0: [100,77,140,138,133,92,103,168,193,106]
1: [83,98,140,174,170,87,104,160,124,118]
2: [157,134,109,118,137,162,97,105,107,149]
3: [131,189,167,92,80,108,182,134,160,77]
4: [90,78,88,162,143,117,115,182,148,140]
5: [144,152,78,121,96,127,98,128,179,77]
6: [143,162,166,101,113,152,192,78,82,117]
7: [78,85,86,162,139,84,110,176,173,106]
8: [154,150,192,103,97,130,165,132,135,97]
9: [132,142,151,96,116,157,121,94,100,136]
10: [151,162,78,135,108,106,89,161,163,87]
11: [77,77,140,147,114,79,115,140,165,101]
12: [129,137,101,115,132,107,121,148,154,115]
13: [97,87,78,150,184,140,104,127,106,161]
14: [104,107,101,163,161,105,78,141,132,166]
15: [154,151,151,117,115,159,164,92,81,159]
16: [122,136,159,115,120,176,146,100,112,166]
17: [152,140,156,115,119,163,149,128,131,134]
18: [141,156,139,125,78,123,155,155,134,92]
19: [100,106,102,84,90,92,110,104,193,77]
20: [103,98,120,183,123,119,110,192,139,124]
21: [84,77,101,188,152,100,98,174,161,120]
22: [132,99,192,108,105,157,141,99,106,119]
23: [107,111,110,136,179,157,89,114,99,191]
24: [100,107,119,160,192,142,97,110,107,175]
25: [126,147,128,99,125,157,148,111,135,131]
26: [113,108,110,164,142,126,105,147,137,122]
27: [136,122,90,135,136,115,129,154,140,122]
28: [153,145,121,98,102,159,137,85,82,140]
29: [165,164,170,106,89,109,131,147,169,77]
30: [169,143,127,95,97,150,115,127,128,141]
31: [141,165,101,91,80,78,152,123,170,77]

[93,77,78,167,184,137,78,112,98,163] 13 24
[154,160,153,91,81,123,186,148,168,77] 3 18
[77,78,86,182,168,92,78,186,149,127] 21 4
[77,104,120,191,173,78,97,151,112,131] 1 14
[92,124,135,192,150,104,125,162,99,128] 1 26
[126,192,156,96,78,78,190,147,152,77] 3 31
[150,139,157,108,129,151,145,120,122,134] 17 25
[170,149,146,92,107,142,110,144,132,108] 30 17
[88,77,78,177,181,117,96,146,99,119] 13 26
[116,181,146,101,78,78,192,124,148,77] 3 31
[162,115,87,78,78,136,88,170,193,82] 5 10
[124,103,139,141,175,136,111,78,107,156] 24 23
[150,140,136,130,135,135,138,132,135,154] 17 25
[112,107,99,158,165,121,115,141,147,133] 26 27
[78,135,145,165,158,80,141,150,112,152] 1 26
[173,144,169,91,81,118,120,145,150,97] 29 8
[148,126,137,163,115,142,109,163,135,117] 26 27
[134,174,181,78,127,134,192,78,81,153] 6 15
[156,151,110,78,78,117,130,110,185,101] 31 5
[77,115,128,187,154,93,124,146,117,127] 1 26
[83,77,133,150,145,78,89,159,193,120] 0 11
[77,104,146,168,159,98,111,170,129,130] 1 20
[117,93,88,154,182,130,96,119,99,147] 13 24
[116,92,113,178,165,120,79,126,116,163] 14 24
[116,93,78,159,175,138,105,118,106,147] 13 24
[102,104,112,159,192,120,78,99,107,154] 24 13
[142,172,171,84,84,131,178,126,175,85] 3 8
[145,174,155,109,78,103,176,140,155,77] 3 18
[82,77,139,151,142,92,78,151,186,133] 0 11
[149,129,88,125,135,125,141,159,145,113] 27 12
[114,122,101,166,119,116,115,192,140,121] 20 26
[164,154,120,118,134,162,116,96,99,171] 2 28
[84,126,131,166,172,94,178,140,122,115] 1 26
[180,155,151,78,78,107,146,184,156,77] 29 18
[187,166,78,100,87,127,126,130,154,77] 5 10
[125,141,164,130,104,156,137,143,141,115] 17 18
[161,142,140,125,117,171,156,129,125,140] 17 25
[171,156,141,78,94,191,142,87,82,131] 28 9
[93,99,121,186,174,85,109,147,81,143] 1 14
[97,118,147,178,159,104,134,153,112,119] 1 26
[171,174,121,78,113,161,145,78,82,145] 28 15
[121,99,129,162,190,133,78,118,106,167] 24 23
[109,188,140,84,78,78,192,130,138,77] 3 31
[142,137,128,92,86,78,173,144,167,90] 31 18
[88,86,134,166,167,91,89,153,148,128] 1 21
[77,98,113,176,168,78,104,161,125,134] 1 21
[139,128,86,132,97,132,89,174,157,102] 10 5
[146,120,101,126,152,159,110,109,112,175] 2 23
[171,143,111,110,136,146,110,100,131,140] 2 30
[139,143,78,78,78,132,103,150,193,88] 5 10
